128 stands for zero in the data rows.
Here are some points, each followed by its number:
[133 118 133 112 158 113 136 126 108 158 126 125 138 143 121 134 118 154
 144 143 114 154 115 119 124 126 132 128 167 114 138 142] 0
[133 101 118 138 159 103 131 109 107 146 122 138 128 159 146 123 145 138
 149 115 131 155 130 117 130 156 122 127 139 137 127 126] 1
[138 133 109 122 115 148 150 127 142 136 126 107 157 141 108 122 129 116
 132 133 141 128 105 119 101 155 156 108 113 109 143 125] 2
[150  65 255 176   0 155  23 255 255  14  12 255  46 176 147 219 212 141
  42  86 119 197  30   0 211  80  40   0  89   0 104 184] 3
[126  95 117 105 127 141 138 130 107 133 130 132 133 127 157 137 143 156
 132 131 153 120 126 126 129 126 115 130 141 130 141 139] 4
[102 133 175 144 144 110 136 133 170  68 119  46 141 111 146 255  67  39
  35 186 101 106 255 119 137  93 141 181  97 161 147  80] 5
[134 145  94 117 130 154 137 123 168 134 117 119 115 104 107  98 135 123
 144 142 176 102 120 121 116 122 157 127 120 110 170 121] 6
[156 104  90 136 138 163 130 132 144 132 122 127 113 137 113 117 129 124
 122 127 164 122 105 109  94 122 153 123 134 126 142 114] 7
[174 142 128 196 135 157 142 145 127 113 127 137 184 121 129 129 140 148
 139  91 152 150 136 118  74 221 133 165 132 175 128 129] 8
[134 116 125 109 150 110 107 136 118 147 122 129 123 135 154 140 134 153
 134 130 138 143 117 132 100 139 144 113 131 127 130 129] 9
[168 140  81 142 106 173 130 103 155 124 111  88 129 130  87 126 123 109
 141 159 169  97 127 132  87 136 194 116 106 107 139 122] 10
[ 63 146 169 210 153  26 160 126 172   0 159  27  79 136 181 255  27   0
  48 255   0  77 255 114 121  63 133 197  79 226  91  78] 11
[111 155 131 132 135 156 127 131 103 150 111 129 166 125 140 112 132 150
 127 114 170 131 113 116 124 135 139 117 145 121 139 112] 12
[148 129 132 101 141 127 116 121 116 143 127 111 153 143 132 126 146 133
 151 121 126 132 132 106 108 125 116 126 149 130 127 125] 13
[130  97 120 131 133 128 126 125 111 137 123 139 121 158 115 118 141 140
 128 106 135 118 138 132  99 160 133 113 129 136 124 137] 14
[158 131  86 136 108 143 145 106 145 149 122  90 117 130  80 126 126 107
 121 143 152 124  92 103  92 149 148 122 117  98 139 114] 15
[102 131 113 117 107 131 164  98 108 149 150 178 152  62 164 110 126 144
 119 143 138  70 126 165 237 108 155 156 108 138 119  86] 16
[144  97 125 123 140 107 113 134 108 130 119 117 153 130 155 119 148 136
 142 133 138 135 139 154 113 132 109 125 130 120 141 125] 17
[134 123 132 113 124 135 116 101 110 140 115 122 105 159 121 116 125 155
 136 106 124 130 120 116  99 152 109 109 129 127 152 119] 18
[153  95 155 146 103 170 104 158 178  97  99 137 147 147 121 133 158 155
  96 129 105 140 110  65 168 136 123  69 135  49 121 169] 19
[149 134  82 133 114 136 137 105 129 121 130 100 146 119 121 128 130 112
 132 139 159 102 106 137  89 123 221 118 113  95 173 114] 20
[146 138 112 110 113 151 125 128 143 127 126  99 144 137 131 110 128 116
 148 126 164 103 116 115 102 151 146 103 117 117 170 117] 21
[101 150 135 160 145  98 128 110 107 112 126  89 131 144 157 132 106  99
 107 144  77 111 160  92  89 124 141 145 115 145 122 105] 22
[139 119 118 123 152 120 114 128 120 142 106 118 133 128 134 122 145 127
 141 125 116 136 139 111 129 131 130 126 151 125 154 144] 23
[137 108 136 113 156  91 127 119 120 149 110 119 137 131 132 119 154 138
 134 102 122 129 130 124 116 131 137 115 132 129 145 120] 24
[158 111 185 142  56 160 107 235 208 110  60 170 113 164 149 168 202 160
 103  98 122 167  57   0 186 135  87  95 118  66 113 170] 25
[141 136 122 111 128 157 123 133 107 146 112 155 154 117  80  88 119 155
 121 108 104 101 127 178 157 150 170 136 157 125 166 142] 26
New points follow, each followed by the numbers of its three nearest points above by angle, seen from the average point of the numbered points, nearest first.
[110  70 121  95 232  92  86 100  92 126 109  93  67 156 141 110 164 125
 149 120 140 159 163  98 158 129  61 129 159  99 143 170] 23 1 24
[145 120 134 134 136  76 108  83 104 134 108 105 134 124 129 109 132 130
 142 109 132 165 114 147 135 114 147 133 144 130 141 150] 24 23 1
[161 188 167  55 125  49  97 126 139 159 143 147 120  56  44 138 139 118
 158 130 116 230  97 185 128 116 108 127 168  99 129 193] 0 23 13
[128 141 108 127 125 163 130 112 105 154 116 147 158 110 106 113 110 142
 140 114 138  59 106 145 150 136 149 133 142 138 135 137] 26 16 12
[114 126 137 113 118 123 112 128  80 153 135 146 152 174 134 102 134 158
 131 115 152 125 138 100 111 137 144 133 136 123 137 126] 12 14 13
[ 59 159  90 155  91 112 157 123 145 111 255 154  69  99 181 132  53  75
  70 169   1  89 183 165 162  75  77 167  10 167  20  77] 11 22 16
[ 37 148  83 136 100 112 198 124 141 114 255 156  48  35 202 141  62  66
  40 200  65  96 212 171 167  53 116 165   0 191   0  64] 11 16 5
[129 122 120 117 159 135 131 117  94 125 116 116 112 128 135 116 137 150
 163 108 135 138 122 134 121 144 134 112 143 126 122 137] 1 9 18
[149 132 113 140 120 141 115 107 133 129 121 106 156 143 147 109 150 161
 132 110 128 146 120  87 140 134 107 108 139 123 126 129] 13 1 12
[158 151 122 139 129 124 142 141 124 122 139 146 161  87 168 150 145 145
 129  87 169 126 125 139  69 170 107 155 153 146 114 124] 8 12 17
[  0 173  93 147  77  61 166 117 123  94 219 155 110  68 158 123  15  41
  79 169  27  87 166 163 140  38  41 181  41 180   5   0] 11 22 16
[125  93 129 100 141 124 127  98 115 142 112 129 103 164 142 111 151 139
 140 133 138 117 129 107 115 136 150 106 130 112 145 119] 18 24 1
[163 134 112 120 151 121 138 109 112 119 134 126 126  86 137 119 135 154
 129 101 129 151 115 155 104 160 107 133 131 132 135 141] 17 9 8
[141 117 112 120 150 120 115 118 101 127 129 123 117 132 115 129 146 142
 158 131 152 133 126 124 126 164 135 117 132 126 118 132] 1 14 9
[116 120 120 122 143 109 115 111 111 135 107 123 134 139 137 111 133 138
 130 122 125 126 126 137 124 166 128 120 147 128 130 135] 1 14 24
[143 161 126 148 121 154 127 127 125 130 137 139 153 114 143 147 141 149
 148 102 135 135 110 121 104 170 107 135 140 157 117 117] 8 12 13
[177 134 128 158 130 159 127 113 114 115 133 145 144 128 140 129 128 135
 132 112 170 131 116 108  85 185 101 138 153 158 123 142] 8 14 1
[ 95 144 108  85  46 101 162 113 127 198 184 194 112  59 170  67 114 122
 106 185 162  25  86 242 236  39 128 157  86 138 125  86] 16 4 26
[ 43 136 112 111  41  86 166 128 119 182 178 190 153   2 173  69 101  95
  67 234 109  41 112 159 255  23 160 159  87 145  72  50] 16 11 5
[133 120 114 134 121 127 140 123 134 124 118 103 149 147 133 127 119 135
 127 133 161  95  98 134  92 145 178 124 118 104 154 114] 20 2 21
[151 105 164 153 143  62 101 150 118 147 163 138 194 210  38  98 145 144
 112 104 103 104 125 160 122 154 128 171 129 217 165 141] 14 26 24
[ 35 150 101 116  17 119 154 106 136 172 199 173 125  11 154  79 102 124
  78 205 136  79 114 187 210   0 128 164  82 135  98  42] 16 6 11
